One vector is turned by the same rotation once a step. Each row is the vector after some number of steps, and that number follows the row.
The counts run from 0 to 217.
81 72 86 80 103 142 111 105 60 106 100 128 106 130 97 78 90 88 55 127 98
 85 83 89 88 92 104 91 106 69 106 70 89 93 121 112 116 104 63 91 87 85
 98 -> 65
83 98 81 81 95 135 123 126 87 93 115 97 93 134 101 64 127 72 66 114 94
 109 90 113 94 99 111 96 99 60 113 99 106 132 118 114 129 95 86 59 77 97
 89 -> 113
73 82 110 99 92 119 111 105 72 93 132 96 106 115 87 50 106 48 77 89 101
 113 125 97 62 109 95 113 115 90 92 79 102 116 127 127 126 108 84 82 88
 90 83 -> 56
71 94 100 100 118 132 114 102 64 101 128 126 128 122 100 56 96 93 63 104
 110 94 114 103 79 82 91 84 116 101 90 94 78 91 94 101 139 114 71 106 89
 56 94 -> 49
79 84 96 87 99 139 103 106 71 119 113 116 115 123 89 69 102 68 39 114 80
 67 98 111 96 101 80 84 97 90 101 76 92 113 113 100 121 105 67 94 90 66
 96 -> 133
79 104 106 81 116 143 85 111 64 120 114 111 92 122 96 92 98 80 63 84 136
 97 88 110 73 91 94 95 88 56 104 88 102 95 109 118 148 94 79 79 107 78
 93 -> 136
74 105 89 91 105 131 101 111 83 94 123 94 107 135 92 83 131 105 58 99
 102 99 86 115 115 69 93 95 112 75 110 90 76 114 116 133 141 112 63 83
 87 77 98 -> 150
67 90 93 82 104 143 85 111 73 97 108 124 114 122 110 84 109 77 76 86 148
 123 101 95 66 89 93 90 108 63 110 105 100 90 104 124 137 106 70 84 106
 89 99 -> 69
73 99 90 85 77 141 103 125 72 95 110 104 109 135 101 88 117 72 55 113
 122 87 91 99 101 94 85 87 103 80 124 91 87 92 138 123 136 128 68 93 112
 86 102 -> 67
79 105 114 76 115 132 101 89 78 100 128 118 105 116 89 78 117 82 65 96
 80 103 102 98 60 109 113 108 107 53 87 73 120 109 115 130 131 86 76 81
 80 89 113 -> 161
77 97 111 79 98 132 91 121 65 110 107 116 96 120 105 80 102 70 65 85 134
 108 90 99 58 96 105 96 109 64 112 106 107 87 117 122 151 94 84 101 104
 90 91 -> 38
81 110 88 83 98 141 122 87 88 89 127 106 122 118 110 60 112 90 46 118
 105 100 108 92 78 93 98 80 88 60 86 110 94 95 113 101 140 116 88 86 81
 89 105 -> 115
67 88 116 97 104 120 86 117 69 94 133 100 101 123 80 80 138 90 80 86 113
 112 98 103 88 77 122 107 116 80 107 87 91 112 116 141 136 110 54 115 85
 77 94 -> 21
72 99 100 96 111 122 85 101 78 107 127 86 105 133 93 78 109 94 54 75 123
 117 80 102 76 78 82 84 113 66 90 87 72 112 115 115 144 110 80 90 85 87
 76 -> 53
80 109 97 76 86 133 107 108 100 84 124 116 128 127 107 58 135 98 51 112
 86 107 100 104 82 85 114 88 108 71 88 99 112 110 117 122 139 117 84 102
 84 88 106 -> 145
94 118 81 75 94 135 130 112 77 88 125 111 116 125 95 70 108 100 51 100
 86 90 86 95 71 102 106 90 106 64 73 80 101 102 129 119 132 120 97 91 93
 88 105 -> 11
66 83 121 96 109 120 94 97 71 125 119 107 97 117 115 57 97 63 57 110 125
 98 112 94 79 92 94 94 99 74 108 111 99 90 125 106 151 95 81 101 80 82
 84 -> 189
88 85 101 94 103 136 97 108 71 104 134 91 97 119 65 73 130 77 61 109 104
 93 112 104 88 91 95 102 85 64 97 80 82 122 116 113 117 108 65 77 69 68
 87 -> 186
85 92 88 75 66 131 103 125 80 88 118 115 127 133 90 66 121 84 61 112 98
 115 88 92 71 94 114 98 113 75 86 70 113 112 126 127 118 121 88 101 93
 101 88 -> 41
71 83 95 92 105 128 74 111 72 125 109 124 121 130 102 70 107 85 50 96
 109 107 99 114 92 74 82 96 108 85 91 80 97 111 98 114 140 102 83 94 93
 80 76 -> 205
71 79 106 76 91 115 117 107 66 102 103 112 105 132 110 64 97 78 53 114
 103 110 63 82 72 105 107 90 132 84 108 93 93 101 133 116 124 113 76 117
 81 101 94 -> 194
71 89 102 93 97 136 92 110 76 104 128 101 105 129 83 84 132 102 69 111
 113 99 102 105 101 74 109 101 95 70 108 87 84 101 123 129 133 111 52 95
 81 76 95 -> 119
83 101 101 82 115 134 138 100 78 88 134 121 106 112 107 46 103 79 71 103
 99 105 112 91 52 109 111 86 100 73 91 105 105 96 104 103 131 97 87 81
 80 74 108 -> 214
70 82 85 87 97 144 131 133 74 87 114 110 96 125 98 56 112 66 77 114 119
 106 100 109 100 91 106 95 93 78 126 114 89 107 114 104 131 107 67 76 93
 74 96 -> 14
62 98 110 96 94 114 111 99 77 92 128 111 122 127 106 55 107 62 64 83 89
 109 112 103 85 98 95 105 136 103 94 78 112 115 124 134 138 112 88 93 94
 94 98 -> 25
90 103 82 74 90 132 117 118 79 98 121 113 112 133 96 71 115 90 52 104 85
 97 89 104 80 92 113 104 111 58 81 69 116 115 127 124 136 109 97 74 90
 96 95 -> 10
74 98 102 99 108 126 89 117 69 104 134 83 102 127 77 90 127 95 72 80 114
 107 89 111 96 72 88 103 109 76 98 78 76 118 114 131 143 109 65 82 85 76
 91 -> 52
82 116 95 78 111 128 125 102 69 93 136 112 120 123 96 66 106 97 52 90 87
 89 91 105 68 103 88 80 123 91 76 83 84 103 109 111 146 112 90 96 94 63
 108 -> 79
78 70 106 102 93 132 107 117 68 104 130 100 109 112 82 57 116 56 85 108
 114 100 127 101 73 97 110 107 93 73 99 85 101 107 122 114 122 106 69 90
 74 81 80 -> 87
72 108 97 81 89 135 124 115 71 96 116 103 101 128 101 86 109 59 60 109
 99 78 90 107 99 111 90 95 107 81 116 96 104 103 138 126 139 107 79 79
 107 89 109 -> 165
70 82 89 76 92 136 102 109 83 91 108 132 133 132 96 62 109 76 55 125 90
 97 102 103 89 96 84 79 109 96 102 91 87 106 104 108 106 121 66 97 86 73
 102 -> 200
64 110 117 83 108 134 76 96 78 98 124 107 113 121 93 82 120 65 61 78 127
 110 111 106 67 101 71 87 102 81 102 106 95 106 108 113 131 107 76 91
 106 75 97 -> 1
75 106 87 88 94 147 95 103 92 91 127 99 110 125 97 73 140 94 61 114 124
 111 108 102 93 72 101 85 90 54 98 106 89 111 110 114 130 121 67 77 76
 91 100 -> 16
75 112 113 84 84 115 93 108 86 96 129 116 133 131 95 67 134 97 59 97 93
 106 109 113 74 87 103 90 128 97 76 92 110 103 120 129 149 123 89 120
 101 79 99 -> 176
72 100 112 81 96 124 114 93 93 116 114 111 105 121 111 55 109 56 51 119
 87 82 106 106 96 108 95 99 98 76 115 94 122 105 130 117 136 96 86 91 85
 96 101 -> 61
